In the data rows, zero lies at 4.5, halfway between 4 and 5.
Some points:
[5 9 4 6 2 3 4 6 6 6 3 5 3 5 5 7 1 3 4 3 0 8 6 6 7 6 4 3 3 4 5 4 6 5 7 5 4 6 6 3 5 5]
[5 2 4 7 3 5 2 5 6 4 4 3 5 5 6 4 3 3 1 5 5 4 5 7 5 4 6 2 4 7 1 5 5 2 2 3 4 6 6 5 2 1]
[6 8 3 2 5 3 5 5 3 5 2 3 4 5 6 5 3 5 7 1 5 5 2 7 5 5 7 3 5 3 7 7 6 4 6 3 4 1 6 5 7 3]
[4 4 4 5 5 4 6 4 4 2 3 8 5 5 4 7 0 5 3 3 4 3 3 3 3 3 6 4 5 7 4 3 6 5 8 7 2 4 4 6 4 2]
[3 9 6 5 7 4 3 6 1 1 3 4 3 2 5 3 3 7 5 3 3 6 1 4 8 5 6 2 6 2 2 6 6 2 2 4 5 6 6 5 4 2]
[6 4 5 7 5 6 6 6 1 4 4 3 6 6 5 2 3 5 6 7 5 5 5 8 5 6 3 6 7 5 6 5 3 4 4 5 8 7 6 3 6 4]
[3 6 4 4 3 4 6 4 4 7 5 6 7 4 2 6 3 5 4 2 6 3 6 2 3 4 5 8 1 6 5 8 3 7 5 5 3 6 5 4 5 3]
[4 3 7 3 4 7 4 4 4 8 4 3 3 4 7 5 3 3 7 2 7 3 6 4 7 6 5 5 2 4 6 4 4 5 5 8 5 6 3 3 5 5]
[3 4 8 3 4 5 5 4 7 1 8 4 4 6 4 5 8 4 3 6 2 6 5 3 4 5 5 5 3 2 7 5 6 6 5 6 8 5 0 5 1 6]
[6 3 7 2 4 5 2 6 8 1 7 5 2 3 3 5 9 6 6 4 1 7 2 5 3 4 5 6 5 2 3 6 5 6 6 5 6 4 1 4 3 6]
[8 6 4 4 3 4 6 5 8 4 2 4 4 6 4 3 6 4 2 4 8 3 4 3 4 3 4 6 5 8 5 4 6 4 5 3 7 3 5 2 5 5]
[6 4 6 7 4 3 2 5 3 6 5 7 5 6 4 3 3 3 4 8 8 5 3 6 5 4 5 3 5 4 5 7 5 4 2 7 4 3 3 6 5 3]
[7 1 7 5 7 5 4 3 4 6 3 5 5 4 6 5 4 3 3 5 4 3 6 3 4 1 2 5 3 6 4 5 2 5 3 4 4 2 4 3 7 8]
[4 2 5 6 7 4 4 3 7 5 5 4 6 7 0 2 5 6 4 4 2 5 7 4 3 3 3 5 5 6 8 6 3 3 4 5 6 4 2 6 4 6]
[4 3 6 4 6 6 4 3 5 4 4 8 4 3 4 2 6 5 3 6 2 1 5 5 4 5 4 4 5 6 6 6 6 6 5 6 2 3 7 7 4 6]
[4 6 3 5 4 4 2 1 3 5 2 3 4 3 5 3 5 7 5 6 7 5 4 8 6 4 6 3 4 2 5 6 4 5 4 3 3 4 5 4 6 9]
[7 6 3 8 4 4 3 5 4 6 5 5 6 7 6 5 4 3 2 5 3 5 4 2 7 6 5 6 2 4 3 2 3 4 8 6 3 5 9 6 4 1]
[5 3 4 9 4 7 4 7 7 6 2 3 6 5 1 9 5 7 1 5 6 4 4 4 7 7 1 7 2 5 4 3 5 8 6 7 4 7 3 6 2 4]
[6 2 6 6 5 5 2 5 6 4 7 5 4 5 5 5 9 2 3 7 6 5 1 3 3 5 6 6 6 5 2 3 5 4 5 2 6 5 3 6 2 6]
[3 4 3 5 5 6 4 5 7 6 6 7 6 4 2 8 3 3 3 4 6 6 7 5 3 3 3 6 4 7 5 5 5 5 3 7 5 3 8 5 3 6]
[3 2 3 3 3 3 3 7 5 6 4 2 5 8 4 6 4 6 6 3 7 6 7 6 3 4 5 5 2 6 5 6 5 1 3 5 5 6 6 4 6 5]
[6 6 4 8 6 3 7 4 3 5 2 8 5 1 5 2 4 5 3 3 3 4 2 3 4 4 6 5 5 2 6 3 6 2 5 4 4 6 5 2 3 4]
[4 7 5 4 5 4 3 5 1 3 4 7 5 2 4 4 4 4 0 6 2 6 4 3 9 5 3 7 3 1 3 2 6 4 6 4 4 3 6 2 5 7]
[3 5 4 4 5 5 5 3 6 9 6 3 7 3 5 6 7 4 5 1 5 7 4 4 5 2 3 4 3 3 6 3 3 6 3 6 6 4 3 5 4 2]
[3 3 4 4 5 5 2 1 7 4 4 4 1 7 5 4 5 4 4 5 6 4 4 7 5 6 5 5 8 6 2 4 7 2 5 4 7 7 1 8 4 2]
[4 7 5 6 3 4 7 4 5 3 3 5 4 2 7 4 3 5 6 5 3 4 4 5 6 5 4 4 8 3 7 7 4 1 4 6 2 3 2 3 5 6]
[6 6 1 6 7 7 3 3 2 5 8 2 5 4 7 5 6 2 7 5 3 6 6 3 3 3 5 6 6 3 5 5 6 7 4 6 4 3 7 5 6 7]
[3 4 2 7 6 3 2 5 3 4 5 4 4 5 6 3 8 4 5 4 3 4 2 3 1 6 1 5 5 5 4 5 4 7 6 3 6 3 3 4 4 3]
[7 3 6 3 5 2 4 6 4 6 3 4 3 2 3 4 3 3 6 4 6 5 4 6 5 6 5 7 6 6 6 5 5 4 4 2 3 6 7 5 4 4]
[5 2 5 6 5 5 4 5 7 5 4 3 6 6 6 8 5 5 6 7 4 5 5 7 7 4 2 6 6 4 2 1 2 6 6 5 3 5 6 2 3 4]
[9 5 6 4 4 3 4 7 2 5 3 4 6 4 9 2 4 8 4 5 7 4 6 6 5 5 8 4 5 6 5 5 4 6 2 4 4 4 4 3 2 5]
[6 5 4 4 4 5 5 6 1 3 3 9 2 5 3 4 4 5 5 2 3 4 5 7 6 6 4 1 7 4 3 6 6 2 3 5 7 4 6 6 6 5]
[3 2 3 4 4 6 4 4 3 5 6 1 7 3 8 5 6 4 7 6 2 3 4 4 3 5 3 5 5 4 3 4 6 5 5 2 2 2 5 5 5 2]
[4 4 4 3 5 7 6 3 6 7 6 5 2 5 6 6 1 3 1 4 4 6 7 5 2 3 3 4 0 4 4 4 3 6 5 9 2 4 5 6 7 7]
[6 5 3 0 2 3 2 5 6 5 5 5 2 2 3 7 3 6 8 3 5 5 4 5 7 5 4 4 3 3 4 8 3 2 6 5 7 6 4 4 3 2]
[1 6 5 5 7 4 4 3 4 3 4 6 3 4 2 5 2 4 5 2 4 1 0 6 5 5 4 4 4 2 3 3 5 4 4 7 5 7 4 6 3 6]
[5 7 5 2 3 3 4 4 4 7 7 2 4 7 3 2 3 7 3 6 4 4 5 6 4 5 7 3 6 4 2 5 4 3 4 5 2 2 5 5 5 5]
[5 4 6 3 4 6 6 3 9 5 6 4 2 6 4 3 6 7 4 7 6 4 5 6 2 4 5 7 1 6 6 7 5 7 4 3 6 2 1 3 4 6]
[4 3 5 4 7 7 3 2 1 8 8 5 5 7 6 5 5 6 3 2 8 4 5 5 4 1 5 5 3 6 6 6 8 6 3 3 2 6 4 2 3 6]
[5 6 4 4 5 5 6 6 3 4 3 5 4 6 4 3 4 4 3 7 5 6 6 2 3 4 2 5 7 2 6 9 4 6 2 5 2 5 6 2 5 4]
[4 4 4 0 4 2 1 6 6 4 2 6 6 5 4 0 3 3 5 1 6 3 7 4 5 6 7 4 5 3 6 3 5 0 3 4 3 6 2 3 7 5]
[4 3 4 3 8 5 6 5 7 4 6 5 4 7 3 6 6 3 4 7 6 3 2 4 7 5 6 6 7 7 4 5 2 6 3 2 2 3 1 4 6 3]
[5 5 3 8 4 3 7 4 3 6 6 3 4 5 5 5 4 4 5 5 5 4 4 0 3 3 4 3 6 4 7 4 4 7 3 1 4 5 3 5 5 3]
[1 4 5 6 6 6 4 4 2 6 9 3 5 3 2 5 3 2 6 4 6 5 3 3 3 3 1 4 2 7 7 5 6 6 3 4 3 2 5 2 6 7]
[1 6 4 1 6 2 6 5 6 0 4 4 2 4 7 1 7 7 7 7 7 5 2 4 5 5 7 3 4 3 3 5 3 3 6 7 7 5 3 4 4 4]
[4 2 3 8 9 0 6 5 6 2 5 3 5 4 5 3 7 3 7 5 4 3 3 2 5 3 6 7 5 7 4 2 3 6 5 4 7 6 4 5 3 4]
[5 3 4 6 6 4 9 5 3 6 4 3 7 6 1 7 3 5 5 6 6 2 6 1 5 4 5 4 1 6 2 2 5 7 4 5 4 4 7 5 6 4]
[4 4 3 5 2 6 5 6 2 4 5 7 3 4 5 1 4 5 6 4 6 4 6 5 4 6 3 3 5 2 5 3 6 1 1 5 4 8 7 5 5 3]
[4 5 5 5 1 3 6 6 5 9 4 6 6 4 4 6 2 4 1 4 1 4 6 2 2 6 4 6 7 6 3 6 5 7 6 6 4 5 5 5 5 4]
[3 3 5 4 5 6 6 3 5 4 6 3 2 3 7 0 2 6 4 3 6 6 2 4 7 4 3 4 6 5 5 4 4 7 2 3 5 4 7 3 7 7]
[5 9 8 3 1 5 4 4 3 4 3 3 5 1 5 2 6 5 5 1 2 7 2 3 4 6 2 3 6 3 7 7 3 5 4 2 2 3 6 6 4 4]
[5 4 4 5 3 5 6 5 3 5 3 3 5 7 6 3 2 5 3 6 5 6 5 6 5 4 4 5 7 6 2 4 6 2 3 3 6 2 4 9 5 4]
[3 5 3 5 4 8 4 3 4 4 3 4 4 6 3 4 6 3 4 5 5 4 4 3 5 1 5 5 4 7 6 7 6 7 3 5 4 3 3 8 3 5]
These points spread out most along one direction. Take the direction at right angles to it along which they spread out most. Go by this last direction. How far along it is each point below, from 0 to 99? 50 is the average, and the first point above lies past it. One standard deviation of the points above along it is 16.
[6 8 3 2 5 3 5 5 3 5 2 3 4 5 6 5 3 5 7 1 5 5 2 7 5 5 7 3 5 3 7 7 6 4 6 3 4 1 6 5 7 3] 61
[3 9 6 5 7 4 3 6 1 1 3 4 3 2 5 3 3 7 5 3 3 6 1 4 8 5 6 2 6 2 2 6 6 2 2 4 5 6 6 5 4 2] 51
[4 7 5 6 3 4 7 4 5 3 3 5 4 2 7 4 3 5 6 5 3 4 4 5 6 5 4 4 8 3 7 7 4 1 4 6 2 3 2 3 5 6] 51
[4 2 3 8 9 0 6 5 6 2 5 3 5 4 5 3 7 3 7 5 4 3 3 2 5 3 6 7 5 7 4 2 3 6 5 4 7 6 4 5 3 4] 24
[7 6 3 8 4 4 3 5 4 6 5 5 6 7 6 5 4 3 2 5 3 5 4 2 7 6 5 6 2 4 3 2 3 4 8 6 3 5 9 6 4 1] 73
[5 3 4 6 6 4 9 5 3 6 4 3 7 6 1 7 3 5 5 6 6 2 6 1 5 4 5 4 1 6 2 2 5 7 4 5 4 4 7 5 6 4] 71
[5 6 4 4 5 5 6 6 3 4 3 5 4 6 4 3 4 4 3 7 5 6 6 2 3 4 2 5 7 2 6 9 4 6 2 5 2 5 6 2 5 4] 61
[3 4 8 3 4 5 5 4 7 1 8 4 4 6 4 5 8 4 3 6 2 6 5 3 4 5 5 5 3 2 7 5 6 6 5 6 8 5 0 5 1 6] 13
[7 3 6 3 5 2 4 6 4 6 3 4 3 2 3 4 3 3 6 4 6 5 4 6 5 6 5 7 6 6 6 5 5 4 4 2 3 6 7 5 4 4] 55
[7 1 7 5 7 5 4 3 4 6 3 5 5 4 6 5 4 3 3 5 4 3 6 3 4 1 2 5 3 6 4 5 2 5 3 4 4 2 4 3 7 8] 56
[4 4 3 5 2 6 5 6 2 4 5 7 3 4 5 1 4 5 6 4 6 4 6 5 4 6 3 3 5 2 5 3 6 1 1 5 4 8 7 5 5 3] 61
